J925: [ 16  18   0  22 -19  17 -33  63   8  40 -41 -24  40   3  18 -45  26  23
  14  46 -23 -67 -40  38  63 -13 -24  17 -11 -35 -30 -20  73  14   4  -3
  11  40  33  17 -22 -35 -46 -24  14 -19 -30 -31 -22]
J775: [-12   4  -5 -13  22  12  11 -43  -7   2  39  14  51   3  13 -48 -29  -3
  37 -25  -3 -74 -41   5 -11 -36 -25  18   6   2 -41  50  49  14  -3 -37
 -21 -29 -28  19 -12  31  29 -36 -24  26  32  12  -3]
J480: [ -4 -20 -46 -29  -5  62 -22 -37  -4 -30  38   6 -38  -2 -17 -22  25   0
  58  36 -11 -13  13  28  -6  27   4 -30 -33 -46  36  47  24 -20 -12  -7
  37 -25  24  15  38  23  41  -4 -26 -24  49 -16 -58]
J828: [ 29  16  37  36   7  48  40  24   1  39  -7  18 -39  36 -24  14 -29 -23
  32 -20 -16  21  70 -29  34  15  27 -23  39 -21  34 -61  -5  20 -12 -35
   0 -23 -39 -21  25  -8 -49 -81  17 -18  59  -4   3]
J294: [ -9 -14  33 -27  17 -15 -35  13 -17  -4  38   5 -29   0  41  54 -14 -29
  -2 -24  -7  70  64  40  39 -19 -45  40  26  27  32  44   8   9  12 -11
  26 -17 -30 -26  39  23   3 -61 -37  19 -21  55  12]
J808: [ -4 -20 -46  25  -5  62 -22 -37  -4 -23  38   6 -38  -2 -17 -22  25  -3
  58  36 -11 -13  13  28  -6  27   4 -30 -33 -46  36  47  24 -20 -12  -7
  37 -25  24  15  38  23  41  -4 -26 -24  49 -16 -58]
J370: [ 29  16  37  36   7  48  40  24   1  39  -7  18 -39  36 -24  14 -29 -23
  32 -20 -16  21  70 -29  34  15  27 -23  39 -21  34 -61  -5  20 -12 -35
   0 -23 -39 -21 -32  37  28  17 -42  18 -30 -46   1]
J179: [ -4 -24 -46  25  -5  62 -22 -37  -5 -23  38   6 -38  -2 -17 -22  25  -3
  58  29 -11 -13  13  28  -6  27   4 -30 -33 -46  36  47  24 -20 -12  -7
  37 -25  24  15  38  23  41  -4 -26 -24  49 -16 -58]
size: [-12   4  -5 -13  22  12  11 -43  -7   2  39  14  51] -> 13
size: [ 29  16  37  36   7  48  40  24   1  39  -7  18 -39  36 -24  14 -29 -23
  32 -20 -16  21  70 -29  34  15  27 -23  39 -21  34 -61  -5  20 -12 -35
   0 -23 -39 -21  25  -8 -49 -81  17 -18  59  -4   3] -> 49
size: [ -4 -24 -46  25  -5  62 -22 -37  -5 -23  38   6 -38  -2 -17 -22  25  -3
  58  29 -11 -13  13  28  -6  27   4 -30 -33 -46] -> 30
size: [16 18  0 22] -> 4
size: [-12   4  -5 -13  22  12  11 -43  -7   2  39  14  51   3  13 -48] -> 16
size: [ -4 -20 -46  25  -5  62 -22 -37  -4 -23  38   6 -38  -2 -17 -22  25  -3
  58  36 -11 -13  13  28  -6  27   4 -30 -33] -> 29

J616: [-11 -19 -16  -1  -7 -42  -2 -36 -48 -13  22  59  31 -20  52   9   7  -5
 -18   6 -28 -40 -30  42]
J379: [ -6 -14  32  -6   0   6 -27  27  18 -74 -82  -6   1 -26 -12  27   4   4
  33  24  -4 -35 -28  14]
J337: [-24 -58  60 -25  77  -3  -8  -8  -8  30 -34 -12 -20  -4 -30  41 -29  14
 -21 -24  42 -13  -6  26]
size: [ -6 -14  32  -6   0   6 -27  27  18 -74 -82  -6   1 -26 -12  27   4   4
  33  24  -4 -35 -28  14] -> 24
size: [-24 -58  60 -25  77  -3  -8  -8  -8  30 -34 -12 -20] -> 13
size: [-11 -19 -16  -1  -7 -42  -2 -36 -48 -13  22  59  31 -20  52   9   7  -5
 -18   6 -28 -40 -30  42] -> 24
size: [-24 -58  60] -> 3
size: [ -6 -14  32  -6   0   6 -27  27  18 -74 -82  -6] -> 12
size: [-11 -19 -16  -1  -7] -> 5

J84: [ 16 -13  46 -17 -20 -26  48  24]
J89: [ 15 -61  91 -23   9  -4  44 -28]
J917: [-42  -2   8  29 -37 -20  11 -33]
J712: [ 20 -12  11  29 -21  -5  59 -41]
J436: [ -6  12  53   0   5  13  27 -10]
J65: [-43 -17  67  -7 -48  -4   5   4]
size: [ 15 -61  91 -23   9] -> 5
size: [ 16 -13  46 -17 -20 -26  48  24] -> 8
size: [ 15 -61  91 -23   9  -4  44] -> 7
size: [-43 -17  67] -> 3
size: [ -6  12  53   0   5  13  27 -10] -> 8
size: [ 20 -12  11  29 -21  -5] -> 6

J492: [ 25  -1  47 -68 -61 -54]
J322: [-45  71  -5  60  41 -65]
J191: [-48 -67  17  -7 -41  49]
J903: [ 25  -1  47 -68   5  61]
size: [-45  71  -5] -> 3
size: [-48 -67  17  -7 -41] -> 5
size: [ 25  -1  47 -68   5] -> 5
size: [ 25  -1  47 -68   5  61] -> 6
size: [-48] -> 1

J193: [-45 -52 -18   8 -62 -32  55]
J155: [ 56  24 -14  -4  82 -41  25]
J640: [  1  34  31  -6   0  67 -80]
J929: [ 13  42  29  -7  18  62 -78]
J769: [ 57  49   7  -7  80   5 -30]
J350: [ 44  51  18  -8  62  31 -56]
size: [57 49  7 -7 80  5] -> 6
size: [ 1 34 31 -6  0 67] -> 6
size: [13 42] -> 2

